B = 8111	6036	6785	4911	8013	7937	4721	9626	9532	4146	6091	2994
Report the 2nd entry from the left.
A: 6036
Report the 2nd entry from the right.
A: 6091
The 1st entry from the right is 2994
Report the third entry from the right.
A: 4146
The entry just right of 7937 is 4721

[[-0.018 -0.004 -0.019 -0.017 -0.008 -0.024 -0.008 -0.003]
 [-0.091  0.056  0.146 -0.126  0.097 -0.038  0.038  0.075]
 [-0.157  0.062  0.196 -0.199  0.139 -0.048  0.041  0.105]
 [-0.144  0.053  0.161 -0.172  0.136 -0.038  0.035  0.093]
 [ 0.076 -0.067 -0.170  0.117 -0.128  0.001 -0.047 -0.098]
 [-0.126  0.104  0.188 -0.147  0.154 -0.049  0.086  0.131]]
Indices start at 1.
The bottom-left entry -> -0.126
The entry just right of 0.196 -> -0.199
The entry in the bottom-right corner is 0.131
Which number is the entry directly below 0.146?
A: 0.196
The entry just left of 0.053 is -0.144
Which number is the entry in the top-left corner?
A: -0.018
Which number is the entry in row 3 and column 2?
A: 0.062
The entry just left of -0.172: 0.161
Which number is the entry in row 2 and column 1?
A: -0.091
The bottom entry of the column that holds the largest entry -> 0.188
Which number is the entry directly below the smallest entry?
A: -0.172
Which number is the entry in row 1 and column 3?
A: -0.019
The entry just right of 0.056 -> 0.146
Which number is the entry just left of 0.117?
A: -0.170
Which number is the entry just right of -0.147?
A: 0.154
The entry directly above 0.062 -> 0.056
The entry directly above the smallest entry is -0.126
The entry at row 1, column 2 -> -0.004
The entry directly below 0.136 is -0.128
Which number is the entry in row 3 and column 1?
A: -0.157
Which number is the entry directly above 0.093?
A: 0.105
The entry directly above -0.048: -0.038
Which number is the entry directly above -0.128?
A: 0.136
Which number is the entry directly above 0.001?
A: -0.038
Which number is the top entry of the column that holds the smallest entry?
A: -0.017
The entry directly above 0.041 is 0.038
The entry just right of -0.128 is 0.001

Questions about the row below.
1) Report the entry just left of 2904.
2) Report the entry just left of 7765.
3) Report the first entry from the right.
4) Report the second entry from the right.
5) Report the maximum.
array([8619, 1378, 7765, 2904, 8190, 8509, 8299])
1) 7765
2) 1378
3) 8299
4) 8509
5) 8619

data =
[[  0   5   8   4   7   5  -2]
 [-12   5  40  25  44  26 -24]
 [-18  12  68  36  68  34 -35]
 [-15  15  67  34  66  35 -31]]
Counting starts at 1.
The entry at row 3, column 2 is 12
Which number is the entry just right of 67?
Answer: 34
The entry directly below the smallest entry: -31
Which number is the entry just left of 44?
Answer: 25
Which number is the minimum?
Answer: -35
The entry directly below 40 -> 68
The top-right entry -> -2
The entry in row 3 and column 1 is -18
Which number is the bottom-left entry?
Answer: -15
Which number is the entry in row 1 and column 2?
Answer: 5
Which number is the entry in row 1 and column 3?
Answer: 8

Read these off the row that follows.
1) The maximum?
2) The entry just right of the largest entry?
 0.05   0.10  -0.20   0.20   0.09   0.07  -0.05   0.17  -0.09   0.07   0.09   0.16   0.05   0.11   0.13  -0.01
1) 0.20
2) 0.09

Read these off the table that follows. Rows and columns are numbered from 1.
1) Report the entry at row 3, column 1.
2) Report the entry in the bottom-left corner.
3) Report the smallest entry.
4) Report the entry directly below 20.7.
5) Report the entry directly above the largest entry.
6) Report the top entry of the column that holds the smallest entry.
7) Report the entry in row 1 and column 1.
8) Report the entry just left of the smallest entry.
[[3.6, 1.3, 0.4, 1.6, -1.8, 1.7],
 [8.6, 5.0, -0.5, 8.2, -9.2, -0.1],
 [16.8, 8.6, -3.5, 13.1, -18.9, -0.2],
 [3.3, 1.5, 0.4, 1.7, -1.4, 1.5],
 [7.4, 4.5, 0.8, 8.2, -8.6, -0.2],
 [12.6, 5.5, 5.7, 17.7, -21.1, -1.6],
 [12.1, 6.2, 3.4, 15.9, -18.2, -1.5],
 [10.1, -0.4, 8.6, 11.4, -18.1, 1.4],
 [10.1, 3.1, 6.2, 14.3, -17.4, -0.5],
 [19.0, 8.1, -5.2, 11.0, -19.7, 1.3],
 [12.1, 2.6, 8.6, 16.7, -21.9, -0.5],
 [20.7, 4.5, -5.1, 6.4, -20.7, 4.2],
 [17.3, 0.1, -1.0, 3.3, -18.1, 5.6],
 [10.0, -1.9, 7.2, 7.4, -15.8, 3.0]]
1) 16.8
2) 10.0
3) -21.9
4) 17.3
5) 12.1
6) -1.8
7) 3.6
8) 16.7
